(in the rows, 100 means zero)
A state moves one step at a time under one of 8 hidden systems, and each row is a state written as 26 numbers. Each run below is a few steps of one system.
Q_756, trace 1, 8 rows:
104  78  86  109  99  80  86  86  95  93  121  108  97  112  108  92  114  101  120  94  86  99  76  101  98  92
88  116  102  83  96  104  98  114  88  100  102  85  124  89  85  86  81  112  115  90  106  112  103  110  101  106
86  99  74  107  98  91  96  109  107  99  94  111  86  108  123  90  103  100  97  88  100  78  89  91  98  105
86  92  109  101  90  102  94  88  77  98  96  100  116  100  91  89  102  101  114  95  86  106  93  118  114  86
86  105  97  90  106  106  110  123  102  104  84  99  90  93  110  90  91  99  89  90  108  100  103  99  112  107
100  84  101  107  95  95  89  86  101  107  94  99  85  106  104  91  113  97  99  94  92  94  89  108  110  82
97  103  104  91  105  104  106  114  96  108  101  92  99  93  88  94  97  99  103  94  98  124  106  111  116  93
106  89  91  96  108  91  98  104  114  104  102  98  81  98  111  90  103  102  99  90  106  96  91  98  100  102
Q_756, trace 2:
122  108  117  91  96  98  71  82  121  130  103  60  112  90  67  86  106  118  123  80  103  99  106  122  84  83
96  122  57  101  97  83  110  135  109  98  138  117  83  111  112  88  96  102  98  103  98  127  107  83  105  112
101  68  101  90  107  86  83  77  82  83  109  89  119  100  102  99  92  112  135  90  107  86  63  106  87  100
79  142  84  99  81  109  96  122  104  114  94  98  121  97  89  82  91  109  103  85  97  91  120  103  96  108
80  79  84  109  96  92  105  99  81  80  98  124  91  112  131  90  101  94  96  102  91  90  76  91  111  105
83  101  122  93  96  114  94  92  82  106  71  81  116  90  81  96  91  103  107  88  101  93  100  121  112  85
90  105  91  105  100  104  112  123  115  112  86  110  76  102  115  89  111  91  78  91  94  100  110  97  117  101
107  73  114  99  104  94  93  78  88  96  101  91  84  102  95  95  107  100  102  101  98  114  84  112  116  79
Q_966, trace 3:
113  78  122  83  131  109  115  125  123  109  101  102  125  81  104  116  115  88  125  72  86  104  103  106  84  123
111  126  86  114  76  93  102  86  103  90  115  112  81  110  117  85  95  108  61  136  111  106  113  76  93  115
97  97  107  100  113  104  81  90  84  107  91  78  115  102  57  137  91  99  132  95  109  90  95  119  101  65
111  86  116  90  110  105  122  113  119  92  106  122  121  85  135  91  113  92  96  92  87  101  102  86  79  146
97  133  88  114  75  100  89  78  85  95  92  89  78  110  88  100  80  110  69  134  125  94  110  92  108  84
98  71  117  96  130  107  99  106  98  106  85  97  123  93  85  138  110  85  136  75  90  85  90  118  95  89
113  108  113  99  87  106  121  99  114  93  102  118  95  90  131  72  109  99  62  116  96  110  114  81  93  136
97  115  86  113  98  99  81  89  86  105  91  79  77  115  67  130  84  103  98  117  123  89  104  105  109  61
Q_852, trace 4 (8 x 26):
101  118  102  102  113  117  114  121  111  107  84  105  96  95  92  134  92  88  87  106  112  89  124  91  95  104
122  90  122  116  93  105  98  72  104  99  105  110  107  104  98  113  123  91  95  118  84  102  107  100  87  95
111  121  117  91  99  111  106  104  105  108  95  83  97  88  81  103  90  103  86  111  114  117  122  104  102  101
120  101  98  110  110  99  99  96  110  100  114  104  105  105  93  134  104  94  107  111  104  95  109  89  78  102
113  116  117  98  83  105  96  83  99  101  108  92  118  95  88  88  101  109  96  112  96  114  111  105  89  106
108  114  101  95  109  106  104  106  104  96  98  92  109  95  94  120  83  105  98  109  121  91  108  87  82  114
108  104  110  112  90  107  92  83  102  100  100  107  125  101  96  107  110  99  105  104  90  86  106  101  80  105
100  116  113  97  94  112  108  100  100  100  88  97  109  91  100  100  91  101  83  111  107  97  115  96  95  114
Q_189, trace 5, 8 rows:
84  95  102  116  109  114  101  109  99  109  71  113  100  105  92  135  111  79  104  91  87  73  105  107  106  81
107  79  134  93  100  109  112  94  102  104  93  105  106  86  111  78  122  91  95  92  77  120  101  111  109  107
113  100  106  97  117  105  107  107  113  110  90  86  65  97  90  120  97  95  82  109  119  109  112  99  111  87
119  79  105  113  106  91  92  86  102  102  120  107  100  110  92  119  121  90  116  102  82  110  94  107  94  85
123  105  104  92  99  95  108  98  113  97  123  98  96  94  106  89  99  107  85  114  110  122  107  88  89  120
107  101  85  111  103  92  93  88  93  89  106  102  92  112  98  126  91  101  101  117  116  83  93  86  90  94
106  104  105  105  86  102  96  87  96  95  108  109  133  97  103  96  106  102  109  106  88  93  101  96  78  117
92  108  98  96  101  106  110  108  100  92  85  105  97  97  116  101  87  100  82  106  114  84  103  86  97  118
Q_8, trace 6, 8 rows:
98  98  100  121  80  99  95  82  88  100  104  115  95  113  98  95  118  93  91  113  79  110  102  107  112  81
105  107  107  79  110  101  102  109  99  101  104  77  110  86  83  100  79  112  110  96  119  113  103  104  95  106
93  89  92  113  99  99  97  96  105  98  94  116  108  107  118  102  111  95  104  94  88  72  92  94  89  106
101  111  111  100  91  107  103  97  90  104  98  94  97  99  86  97  100  99  89  112  98  123  112  107  115  89
104  88  100  89  117  98  104  106  103  93  104  95  110  93  105  110  92  101  113  93  111  93  92  95  89  114
99  101  101  113  89  103  97  91  107  107  90  109  94  105  107  94  118  94  89  100  88  91  105  102  103  94
103  107  100  94  104  100  105  107  93  96  110  93  100  98  89  109  88  102  101  110  111  118  105  99  105  99
104  86  98  101  105  95  94  96  109  102  101  103  103  101  109  99  109  99  110  87  95  87  90  98  89  104
Q_649, trace 7, 8 rows:
127  79  110  104  111  90  98  94  108  102  136  108  112  104  90  114  124  92  125  103  78  129  98  107  89  96
120  122  92  95  93  94  101  92  106  91  113  90  90  99  104  96  80  115  77  126  132  103  108  79  84  118
94  82  95  93  122  94  91  100  84  90  106  92  119  101  88  130  84  102  137  90  113  87  78  104  91  95
112  117  106  108  76  98  94  86  101  100  124  111  134  100  97  86  111  105  106  112  80  113  113  99  77  115
92  111  101  99  99  110  99  91  92  89  74  94  105  98  102  116  77  105  86  113  126  65  101  86  88  109
97  89  121  100  103  111  94  94  86  106  97  97  128  96  75  117  110  92  128  90  82  105  100  121  102  83
118  119  118  105  90  113  110  96  118  107  95  107  103  94  105  95  111  97  73  116  95  102  128  91  87  118
103  86  111  96  119  106  98  90  92  95  80  84  84  97  90  132  88  97  98  105  124  86  92  101  106  84
Q_544, trace 8:
119  89  101  110  103  90  98  77  77  85  127  99  88  114  77  132  97  95  103  135  107  128  94  100  107  75
121  106  118  81  117  107  101  104  114  104  106  81  130  81  84  120  86  108  121  94  116  98  109  97  69  121
120  99  100  122  93  99  106  80  108  86  111  125  98  110  114  121  114  92  81  131  97  90  108  77  80  114
104  109  110  98  104  107  100  90  75  90  106  86  112  101  66  135  78  101  110  122  118  117  106  107  103  84
116  98  123  93  115  115  114  104  119  99  91  104  121  85  109  120  101  95  97  99  104  85  112  89  75  130
116  100  113  119  93  105  101  73  93  94  99  106  83  109  94  119  106  92  74  134  103  104  109  93  103  88
109  102  115  85  121  110  110  115  97  102  102  84  107  88  75  130  87  96  111  104  114  119  112  106  100  98
127  84  122  104  108  104  106  85  122  100  102  106  103  94  114  110  119  93  89  109  97  92  105  90  79  118
Q_8, trace 9:
120  75  107  84  115  89  101  96  114  100  114  90  91  91  114  83  106  105  106  89  104  111  85  98  94  111
100  120  81  116  88  96  87  94  110  109  92  97  78  110  100  102  99  104  85  107  111  78  107  91  98  89
98  99  86  98  105  91  101  113  88  96  127  104  105  108  88  108  98  98  122  100  94  126  99  106  106  91
99  97  102  92  90  94  90  89  104  102  96  90  104  94  113  65  100  113  103  87  101  90  88  103  94  112
83  118  88  112  90  105  97  101  84  97  89  103  105  109  88  113  89  98  96  109  105  86  106  99  106  89
95  82  110  90  111  101  108  109  90  97  104  104  115  94  99  97  103  95  118  87  86  117  91  111  108  104
98  100  110  98  94  107  102  90  104  100  78  96  94  93  114  85  97  103  80  100  108  81  101  95  100  109
96  98  98  107  111  105  108  107  91  96  97  106  94  106  89  133  99  87  101  108  102  102  105  99  109  86
Q_189, trace 10, 8 rows:
77  90  92  77  122  102  108  122  82  93  82  80  85  92  96  105  68  104  106  87  130  100  84  103  126  93
99  99  95  108  89  96  74  97  114  126  97  90  104  105  89  81  122  103  123  70  76  89  99  120  100  77
89  112  89  89  97  97  117  130  93  99  115  105  90  98  100  82  94  99  94  100  95  141  109  103  125  102
101  83  89  89  114  84  85  94  96  101  106  78  85  102  89  100  89  109  121  89  116  99  77  109  107  81
102  123  81  106  84  92  87  108  113  116  121  100  107  104  90  82  108  108  111  92  87  111  110  105  95  98
86  100  79  92  101  88  105  113  81  83  114  102  93  103  108  93  81  105  104  103  111  112  86  94  113  106
96  106  91  96  93  95  79  91  96  105  99  81  112  99  91  87  91  114  118  88  108  85  90  107  92  94
80  118  80  100  91  99  102  124  99  102  102  111  108  103  104  87  97  101  104  90  91  103  106  99  106  106
Q_128, trace 11:
102  119  95  116  73  97  85  69  76  81  122  111  141  111  91  107  91  110  111  128  98  93  99  90  73  108
91  93  120  88  100  111  96  107  106  111  86  98  145  84  104  83  109  102  125  66  80  86  98  113  85  117
77  112  96  104  96  112  106  98  87  84  65  108  106  98  118  104  80  102  82  108  117  58  98  84  96  115
97  78  121  115  110  114  95  84  90  103  80  106  111  104  85  139  115  81  113  99  85  80  99  114  101  75
101  85  111  89  127  109  118  124  123  110  78  98  75  88  116  109  106  88  84  85  109  94  104  95  109  110
113  106  99  114  97  100  96  82  102  103  96  94  64  110  89  120  100  97  74  129  116  99  109  94  108  79
120  99  106  98  113  98  106  116  114  116  123  100  98  97  83  112  116  90  109  97  86  136  117  111  103  94
117  116  94  91  94  92  102  100  119  101  116  90  87  94  112  77  93  113  82  110  117  111  107  85  90  122
Q_966, trace 12 (8 x 26):
113  119  87  108  91  98  89  86  119  106  92  88  71  104  102  98  92  112  71  115  125  78  107  84  89  100
91  92  109  113  106  110  97  100  88  103  93  112  122  106  80  136  112  82  122  95  79  94  103  113  101  80
117  92  122  83  110  106  123  104  111  92  103  100  98  83  117  88  98  99  80  107  107  120  105  91  95  132
105  118  82  119  91  97  80  84  106  108  95  92  79  114  86  117  96  105  92  114  115  78  108  93  94  77
99  85  122  97  113  111  111  107  92  98  100  112  130  93  91  123  111  85  123  93  79  110  104  112  96  103
117  109  102  92  97  99  110  97  113  93  107  95  85  94  116  87  91  108  72  118  119  106  108  80  93  123
97  105  94  117  96  101  81  85  92  108  92  96  103  113  76  129  100  97  113  106  102  78  102  107  95  73
103  85  125  88  114  112  121  112  102  93  99  112  125  85  108  103  107  91  106  93  87  114  105  101  94  124
Q_649, trace 13 (8 x 26):
87  85  83  105  100  93  92  108  121  116  76  100  63  105  127  69  116  99  90  72  95  73  87  103  114  91
74  102  73  109  94  92  104  126  89  105  104  113  72  113  99  86  108  91  97  95  83  122  98  110  139  74
89  88  91  90  98  92  115  122  108  99  98  108  79  95  135  57  106  100  87  81  91  113  89  99  120  114
83  94  67  108  95  82  86  106  106  108  96  100  63  114  113  79  106  104  99  82  100  86  82  103  117  80
72  104  74  101  94  90  109  129  86  97  110  118  91  108  114  78  102  95  103  89  84  121  95  104  128  96
85  92  87  100  90  91  99  104  104  99  92  107  83  103  133  57  106  105  89  83  93  88  83  96  110  110
71  104  71  108  91  93  91  113  93  108  90  104  80  114  104  83  100  100  103  83  93  92  91  108  125  77
77  96  92  100  92  101  112  122  92  99  96  119  96  100  122  71  111  92  95  85  77  111  97  105  123  104
Q_544, trace 14:
77  116  78  112  100  107  103  113  81  88  87  116  111  111  97  133  82  95  102  110  110  73  102  90  97  98
86  94  132  100  93  122  109  87  79  90  72  108  131  90  101  103  99  92  99  103  88  90  102  108  103  106
93  109  110  97  100  114  112  101  99  99  70  94  76  93  108  97  90  98  64  113  119  96  109  94  116  101
99  87  115  100  118  112  109  115  107  115  82  98  86  96  89  121  114  81  101  89  91  106  110  115  118  81
121  87  124  88  103  99  107  95  115  108  106  93  91  87  106  75  115  101  89  97  95  127  105  106  103  109
117  95  80  101  109  84  92  103  118  108  118  90  65  108  96  107  103  103  99  101  112  108  97  96  104  86
112  96  98  100  103  92  92  102  108  107  127  100  121  100  87  103  110  104  130  88  85  112  98  107  85  101
110  105  89  101  90  87  94  86  99  84  121  104  107  103  114  86  93  114  100  112  107  97  90  84  81  120
Q_852, trace 15, 8 rows:
100  68  129  97  105  107  89  64  87  86  79  97  137  94  109  109  101  102  121  91  97  62  75  103  78  108
78  131  104  102  84  122  108  123  114  120  67  106  111  91  107  78  105  96  79  84  87  83  127  103  105  112
100  79  109  117  108  107  112  84  89  81  80  119  80  109  117  132  103  83  75  125  106  81  93  86  107  96
107  88  136  98  104  116  101  94  105  120  83  90  102  88  81  98  122  88  102  89  80  118  113  127  117  82
116  113  85  106  110  96  114  121  121  107  113  107  67  105  101  116  105  91  77  115  107  119  119  85  105  100
123  85  112  104  102  92  88  70  89  94  122  89  99  105  78  114  103  103  113  117  103  118  91  108  97  78
107  121  95  82  102  100  103  123  112  111  121  88  114  91  85  92  92  109  114  91  104  123  116  104  91  112
111  106  81  107  94  85  88  86  101  88  118  102  102  108  109  105  91  112  104  115  115  81  90  82  76  110
Q_128, trace 16:
91  72  121  84  111  107  130  109  89  81  86  112  87  88  131  87  98  88  77  103  100  112  88  95  121  122
106  94  87  104  107  90  78  81  91  101  97  74  75  111  78  120  84  109  108  107  129  86  85  105  104  68
95  94  84  110  105  95  111  129  111  113  114  125  90  108  103  99  127  83  109  84  68  121  108  106  115  91
112  89  110  83  100  91  108  86  94  84  110  87  81  91  116  73  85  113  80  116  124  123  87  92  107  115
96  119  72  109  90  89  74  102  94  110  117  89  102  113  71  108  94  109  126  97  102  101  100  109  100  73
96  89  98  99  97  95  115  114  103  92  116  127  113  97  128  75  117  94  104  90  73  117  96  96  99  124
95  101  106  87  90  96  87  76  81  87  89  75  100  95  99  80  74  120  97  105  126  90  83  102  103  100
80  103  76  116  101  99  92  117  90  104  103  116  116  114  89  122  107  89  130  87  80  88  97  107  101  85

Which system made each of these runs?
trace 17 (2 x 26):
102  104  94  98  97  99  124  137  131  110  118  133  109  94  133  69  128  91  96  80  65  120  114  91  96  138
116  101  113  110  81  96  87  45  77  78  98  85  83  106  96  101  82  114  70  148  133  96  92  88  96  91

Q_8
trace 18, 2 rows:
84  106  123  112  81  115  88  89  77  111  91  109  151  100  69  104  118  91  130  90  59  105  110  129  101  80
93  86  106  77  125  106  125  123  110  83  81  108  114  80  138  102  84  99  97  85  115  75  90  83  86  147

Q_128
trace 19, 2 rows:
91  93  84  94  101  88  104  106  79  81  123  108  105  106  106  95  87  102  113  105  102  117  84  98  108  105
90  101  99  94  101  102  90  100  101  103  84  88  115  95  99  94  91  109  116  80  107  74  92  104  90  105

Q_756
trace 20:
79  83  64  130  89  83  88  101  96  101  108  131  79  127  119  93  127  88  111  88  68  88  82  103  117  76
85  89  131  68  103  109  109  103  74  94  92  80  125  78  90  72  84  107  116  85  98  130  89  122  120  103

Q_756
trace 21, 2 rows:
124  64  113  81  122  86  96  77  99  94  103  66  56  94  99  95  89  109  95  105  133  117  74  104  115  84
91  117  72  103  104  91  85  130  109  123  123  97  110  111  69  110  109  100  140  76  82  113  108  117  104  76

Q_852
trace 22 (2 x 26):
58  76  90  100  96  97  88  84  56  77  70  99  107  107  113  92  78  105  118  88  108  61  58  106  117  85
77  126  100  108  69  110  92  114  102  125  96  112  134  99  90  63  121  100  114  73  56  108  119  123  107  96

Q_649
trace 23, 2 rows:
125  119  104  100  104  105  124  121  122  102  132  121  112  95  103  110  113  91  91  116  88  131  132  85  82  131
141  88  118  108  94  90  81  49  108  94  119  93  104  103  97  108  109  109  97  125  107  92  93  91  67  104

Q_8
trace 24, 2 rows:
111  91  83  102  94  83  81  81  106  91  114  93  97  106  114  85  96  116  108  100  113  77  78  88  78  110
78  120  76  106  89  97  91  109  75  93  110  105  121  111  84  108  83  105  121  102  100  99  99  101  101  94

Q_649
trace 25 (2 x 26):
111  111  98  97  113  106  101  99  112  96  88  89  94  95  99  128  79  104  88  113  133  74  109  81  80  114
97  92  101  125  87  104  93  81  95  93  93  127  119  112  110  111  120  90  102  106  77  74  97  94  89  100

Q_189
trace 26 (2 x 26):
89  107  97  92  86  96  93  104  94  106  107  90  99  98  95  67  100  110  104  89  95  119  97  114  116  91
92  101  80  99  97  89  101  106  83  81  121  108  112  107  108  99  87  106  112  106  105  107  85  91  97  110

Q_128
trace 27, 2 rows:
88  115  87  104  87  98  96  91  68  82  105  98  106  109  90  107  74  108  98  123  116  103  95  95  106  96
92  96  113  88  104  108  102  108  96  100  94  99  136  87  102  92  98  104  122  78  91  93  97  107  89  118

Q_649
trace 28, 2 rows:
106  82  101  100  108  94  80  86  106  104  98  89  120  100  97  107  104  107  130  80  101  70  82  104  79  97
98  126  96  117  79  104  98  94  88  99  112  114  118  108  85  107  100  99  97  119  89  109  119  99  94  96

Q_649
trace 29:
78  101  60  100  100  82  99  122  88  92  117  108  82  114  111  90  91  103  110  92  100  109  83  96  119  93
81  90  92  92  92  90  86  94  82  98  94  84  87  102  100  66  92  110  107  86  103  103  78  113  123  83

Q_8
trace 30, 2 rows:
92  118  87  92  98  102  111  145  130  123  110  112  109  93  109  69  116  99  109  67  75  113  118  103  101  120
102  91  78  113  90  83  91  73  86  79  102  102  63  117  119  98  86  107  76  128  124  84  77  82  106  92

Q_852
